[[-26 -12]
 [ 80 -19]
 [ 26 -25]
 [-88  18]
 [-87  22]
 [ 31 -25]
 [ 77 -28]
 [-72   6]
 [-65   3]
 [-83  13]
 [-88  18]]
=>
[[-12 -26]
 [-19  80]
 [-25  26]
 [ 18 -88]
 [ 22 -87]
 [-25  31]
 [-28  77]
 [  6 -72]
 [  3 -65]
 [ 13 -83]
 [ 18 -88]]

[[79 52]
 [77 51]
 [75 65]
 [77 92]]
=>
[[52 79]
 [51 77]
 [65 75]
 [92 77]]

[[ 22  34]
 [ 36  59]
 [ 47  12]
 [-47  25]
 [-81 -81]
 [ 22 -11]
 [ 71  39]
 [-27  -5]
 [ 63  -2]]
=>
[[ 34  22]
 [ 59  36]
 [ 12  47]
 [ 25 -47]
 [-81 -81]
 [-11  22]
 [ 39  71]
 [ -5 -27]
 [ -2  63]]

[[ -6  71]
 [-70   9]
 [ -1  30]
 [-22  -3]
 [ 45  62]
 [ 11  24]
 [ 39  21]
 [ 71  66]
 [-15  73]
 [-80 -79]
 [-15 -15]
 [ 26 -20]]
=>
[[ 71  -6]
 [  9 -70]
 [ 30  -1]
 [ -3 -22]
 [ 62  45]
 [ 24  11]
 [ 21  39]
 [ 66  71]
 [ 73 -15]
 [-79 -80]
 [-15 -15]
 [-20  26]]

[[ -7   3]
 [ 54 -62]
 [-81 -33]
 [-54  27]]
=>
[[  3  -7]
 [-62  54]
 [-33 -81]
 [ 27 -54]]

[[ 40  73]
 [  7  32]
 [ 11  -8]
 [ 26  -3]
 [-63 -24]
 [ 60  29]]
=>
[[ 73  40]
 [ 32   7]
 [ -8  11]
 [ -3  26]
 [-24 -63]
 [ 29  60]]
---
[[ 22  50  15 -13  -9  28  41  -6]
 [ 14  19  18  44  10  36  21  10]
 [  0  11  34  23  32  27  12 -27]
 [-86 -18  43  -3  55 -53  21  12]
 [-22  49   8 -25 -20   6 -14 -13]
 [-20 -28  36 -18  14 -15 -16   6]
 [  5  27  20   0   3 -18  22  20]
 [ 20  31  -7 -21 -21  30  31  -4]
 [-65  18  65  28  61 -77  27  39]
 [ -3 -19  -6  18  -4  49 -38 -27]
 [-25  21 -28 -29   5 -68  12  -3]]
=>
[[-25  21 -28 -29   5 -68  12  -3]
 [ -3 -19  -6  18  -4  49 -38 -27]
 [-65  18  65  28  61 -77  27  39]
 [ 20  31  -7 -21 -21  30  31  -4]
 [  5  27  20   0   3 -18  22  20]
 [-20 -28  36 -18  14 -15 -16   6]
 [-22  49   8 -25 -20   6 -14 -13]
 [-86 -18  43  -3  55 -53  21  12]
 [  0  11  34  23  32  27  12 -27]
 [ 14  19  18  44  10  36  21  10]
 [ 22  50  15 -13  -9  28  41  -6]]

[[-55  73 -40 -69  86  18 -18  28 -40  68 -38  79 -59  30 -72]
 [ 22 -54  17   2  -7 -10 -40 -30 -52 -11  -2 -15   7  28  35]]
=>
[[ 22 -54  17   2  -7 -10 -40 -30 -52 -11  -2 -15   7  28  35]
 [-55  73 -40 -69  86  18 -18  28 -40  68 -38  79 -59  30 -72]]

[[ -3  91 -34  33  82 -47]
 [-15  69 -44 -10  95 -23]]
=>
[[-15  69 -44 -10  95 -23]
 [ -3  91 -34  33  82 -47]]

[[-34  26  14 -49]
 [ 82  41 -51 -93]
 [ 40  16 -55 -28]
 [ 79  14 -26  -8]
 [ 32 -17   6  64]
 [ 26  28  33  29]
 [-36 -58 -35  69]
 [-66 -59  34 -44]]
=>
[[-66 -59  34 -44]
 [-36 -58 -35  69]
 [ 26  28  33  29]
 [ 32 -17   6  64]
 [ 79  14 -26  -8]
 [ 40  16 -55 -28]
 [ 82  41 -51 -93]
 [-34  26  14 -49]]

[[ -9   2   3 -29 -14  -6 -31  43]
 [  5   6  -3 -13 -11  31 -25 -19]
 [-16  12  -1  17 -18   4 -31  -6]
 [ 30   3 -19  -6  33  -3  14   6]
 [  4 -15 -24  33  20   5  32  51]
 [ 27  21  21 -53   9  13   1  -9]
 [-16 -20 -17  12 -25  -8   5  11]
 [  5 -17 -17 -23  19 -49 -33   3]
 [-19  -3   6  -6  -9 -12 -53  -5]
 [-35   3  42  11 -26 -10 -41 -88]]
=>
[[-35   3  42  11 -26 -10 -41 -88]
 [-19  -3   6  -6  -9 -12 -53  -5]
 [  5 -17 -17 -23  19 -49 -33   3]
 [-16 -20 -17  12 -25  -8   5  11]
 [ 27  21  21 -53   9  13   1  -9]
 [  4 -15 -24  33  20   5  32  51]
 [ 30   3 -19  -6  33  -3  14   6]
 [-16  12  -1  17 -18   4 -31  -6]
 [  5   6  -3 -13 -11  31 -25 -19]
 [ -9   2   3 -29 -14  -6 -31  43]]

[[ 26  13 -21]
 [-39  19 -44]
 [-14  -5  52]
 [-76   3 -40]
 [  3 -47  11]
 [-14  -5 -56]
 [-33 -34  -5]]
=>
[[-33 -34  -5]
 [-14  -5 -56]
 [  3 -47  11]
 [-76   3 -40]
 [-14  -5  52]
 [-39  19 -44]
 [ 26  13 -21]]
---
[[-51  40  -7 -71   1]
 [ 70 -16 -59  97 -50]
 [-76  57 -69 -93 -41]
 [-34  40  40 -62  41]
 [-77  35  28 -96  20]]
=>
[[-16 -59]
 [ 57 -69]]

[[-70 -75  47]
 [-38 -18 -41]
 [-60 -10 -53]
 [-44 -52  17]
 [ 33  -3 -87]]
=>
[[-18 -41]
 [-10 -53]]

[[ 38 -11  52]
 [ -5 -90 -86]
 [ -2 -40  55]]
=>
[[-90 -86]
 [-40  55]]

[[-18 -20  25]
 [-32 -71  71]
 [ 31 -24  -9]
 [-80 -53 -21]
 [ 19  48 -43]]
=>
[[-71  71]
 [-24  -9]]

[[-55  18  18]
 [ 14 -38  44]
 [-21  71 -36]]
=>
[[-38  44]
 [ 71 -36]]

[[-41  24  48]
 [-93 -58  -7]
 [  7 -46 -87]
 [-33  23  63]]
=>
[[-58  -7]
 [-46 -87]]

[[-47 -17 -14]
 [ 42  75 -31]
 [ 14  51 -32]
 [ 52  42 -48]
 [-32  89  50]]
=>
[[ 75 -31]
 [ 51 -32]]

[[-63  62  37 -56  21]
 [-22  76 -15  49 -89]
 [-53  47  35  23 -31]
 [ 64 -27  25 -43 -47]]
=>
[[ 76 -15]
 [ 47  35]]
